500 stands for zero in the data rows.
Here are some points:
tensor([500, 350, 359, 358, 348, 499, 506, 353, 363, 498, 499, 502, 499, 354, 353])
tensor([500, 494, 648, 502, 782, 354, 362, 353, 652, 498, 788, 358, 499, 499, 642])
tensor([211, 494, 504, 502, 493, 499, 506, 353, 652, 353, 499, 358, 354, 499, 498])
tensor([500, 638, 648, 358, 348, 354, 795, 353, 363, 498, 499, 358, 499, 499, 498])
tensor([644, 638, 359, 647, 493, 643, 362, 498, 507, 498, 499, 647, 354, 499, 498])
tensor([356, 494, 648, 502, 493, 354, 506, 353, 652, 642, 499, 358, 643, 354, 642])
tensor([500, 494, 504, 358, 348, 499, 362, 498, 363, 498, 499, 502, 499, 354, 353])
tensor([356, 494, 504, 791, 493, 499, 650, 353, 652, 642, 354, 502, 354, 499, 498])
tensor([211, 350, 359, 358, 493, 354, 506, 353, 507, 498, 499, 358, 354, 499, 498])
tensor([356, 350, 359, 358, 493, 499, 506, 353, 363, 353, 499, 502, 499, 354, 498])
tensor([500, 350, 504, 502, 348, 499, 506, 353, 363, 498, 499, 358, 499, 643, 642])
tensor([500, 494, 504, 358, 348, 499, 506, 353, 363, 353, 499, 647, 499, 788, 353])
tensor([356, 494, 648, 502, 348, 354, 650, 498, 652, 498, 499, 358, 499, 499, 498])
tensor([500, 350, 504, 358, 493, 499, 362, 353, 363, 353, 499, 358, 354, 643, 642])
tensor([500, 638, 504, 502, 493, 643, 506, 353, 363, 498, 499, 502, 643, 643, 498])
tensor([500, 494, 359, 502, 493, 643, 650, 498, 363, 498, 499, 358, 499, 354, 498])
tensor([356, 494, 504, 358, 493, 643, 362, 353, 363, 498, 499, 502, 643, 788, 498])
tensor([500, 494, 359, 358, 493, 499, 506, 353, 363, 498, 499, 502, 643, 643, 353])
tensor([789, 350, 648, 502, 782, 499, 795, 787, 796, 642, 354, 647, 788, 499, 353])
tensor([644, 494, 359, 358, 637, 643, 506, 642, 363, 498, 354, 647, 499, 499, 353])
24 more points follow, each with its number after it:
tensor([356, 494, 648, 647, 493, 354, 795, 353, 507, 642, 499, 502, 354, 354, 498]) 0
tensor([789, 638, 504, 647, 493, 643, 506, 642, 507, 498, 499, 502, 354, 499, 498]) 1
tensor([500, 350, 359, 358, 348, 499, 362, 498, 363, 353, 499, 502, 499, 499, 353]) 2
tensor([500, 494, 359, 502, 348, 499, 506, 498, 363, 353, 499, 647, 354, 643, 353]) 3
tensor([500, 494, 504, 647, 782, 499, 362, 353, 507, 498, 788, 358, 499, 354, 642]) 4
tensor([500, 494, 504, 502, 493, 643, 506, 353, 363, 353, 499, 358, 643, 499, 353]) 5
tensor([500, 350, 504, 358, 493, 499, 506, 498, 363, 498, 499, 502, 354, 499, 353]) 6
tensor([644, 494, 648, 647, 493, 354, 362, 642, 507, 642, 499, 502, 499, 354, 498]) 7
tensor([644, 350, 359, 502, 637, 354, 506, 353, 507, 498, 499, 358, 643, 499, 353]) 8
tensor([500, 783, 359, 502, 637, 643, 506, 642, 507, 498, 499, 502, 499, 643, 642]) 9
tensor([644, 350, 648, 647, 493, 354, 650, 787, 652, 642, 354, 647, 788, 788, 498]) 10
tensor([644, 783, 504, 647, 493, 643, 506, 498, 652, 498, 499, 647, 499, 643, 642]) 11
tensor([500, 638, 359, 502, 493, 643, 506, 498, 363, 353, 499, 647, 643, 499, 498]) 12
tensor([500, 494, 359, 358, 493, 499, 506, 353, 363, 353, 499, 502, 499, 643, 353]) 13
tensor([211, 494, 648, 502, 348, 354, 650, 498, 796, 642, 643, 358, 499, 354, 642]) 14
tensor([500, 494, 648, 502, 637, 499, 795, 642, 507, 642, 354, 791, 643, 499, 642]) 15
tensor([500, 494, 359, 358, 348, 499, 506, 353, 507, 353, 499, 502, 354, 643, 353]) 16
tensor([356, 494, 504, 647, 637, 354, 506, 353, 652, 642, 499, 358, 499, 499, 498]) 17
tensor([500, 494, 359, 358, 348, 499, 650, 498, 507, 498, 643, 358, 499, 499, 353]) 18
tensor([500, 494, 504, 358, 493, 499, 506, 498, 363, 353, 499, 502, 499, 499, 353]) 19
tensor([356, 494, 793, 647, 493, 354, 506, 642, 652, 642, 499, 502, 499, 499, 498]) 20
tensor([356, 494, 504, 358, 493, 354, 362, 353, 507, 353, 499, 358, 354, 499, 498]) 21
tensor([644, 494, 504, 502, 782, 354, 362, 642, 507, 787, 788, 358, 499, 354, 787]) 22
tensor([500, 494, 504, 502, 348, 499, 650, 498, 363, 353, 499, 647, 354, 643, 353]) 23
Which of these numbered points is nearest to each point below, ignoring the 2 directions in which the first points spread most? Its number follows each.
tensor([500, 494, 359, 358, 348, 643, 362, 642, 507, 642, 354, 647, 499, 499, 498]) > 14
tensor([644, 783, 359, 647, 637, 643, 650, 787, 652, 642, 788, 647, 354, 499, 642]) > 9
tensor([644, 494, 504, 358, 493, 499, 506, 498, 363, 353, 499, 502, 354, 354, 353]) > 19
tensor([500, 638, 359, 502, 348, 643, 506, 498, 507, 353, 354, 647, 499, 499, 498]) > 12
tensor([356, 494, 504, 358, 782, 499, 506, 498, 507, 353, 788, 358, 354, 499, 787]) > 4
tensor([644, 350, 359, 502, 493, 499, 650, 498, 507, 498, 354, 502, 354, 499, 353]) > 16
tensor([356, 494, 648, 502, 348, 354, 650, 498, 507, 498, 499, 502, 354, 354, 498]) > 23
tensor([500, 638, 359, 358, 637, 643, 650, 353, 652, 498, 643, 358, 643, 354, 353]) > 18
tensor([500, 638, 504, 358, 637, 643, 362, 498, 507, 353, 499, 647, 643, 499, 498]) > 12
tensor([356, 494, 504, 358, 637, 354, 362, 353, 652, 498, 643, 358, 499, 354, 642]) > 21
tensor([356, 494, 793, 647, 493, 499, 650, 498, 652, 498, 499, 358, 788, 354, 498]) > 5
tensor([500, 783, 359, 647, 637, 643, 506, 498, 507, 642, 499, 502, 643, 643, 498]) > 9
tensor([356, 638, 793, 647, 493, 499, 506, 498, 507, 642, 499, 502, 354, 499, 498]) > 20
tensor([500, 638, 504, 358, 493, 643, 506, 353, 363, 498, 499, 502, 499, 643, 353]) > 13
tensor([644, 350, 504, 358, 493, 499, 650, 498, 507, 353, 499, 502, 499, 499, 498]) > 19
tensor([789, 638, 648, 791, 493, 643, 362, 787, 652, 498, 354, 791, 499, 499, 787]) > 11
tensor([644, 494, 504, 502, 493, 499, 506, 353, 507, 353, 499, 502, 499, 643, 353]) > 13
tensor([500, 494, 793, 647, 637, 499, 650, 498, 507, 642, 643, 358, 643, 354, 498]) > 5
tensor([356, 494, 504, 647, 637, 354, 506, 498, 652, 642, 499, 358, 499, 354, 642]) > 17
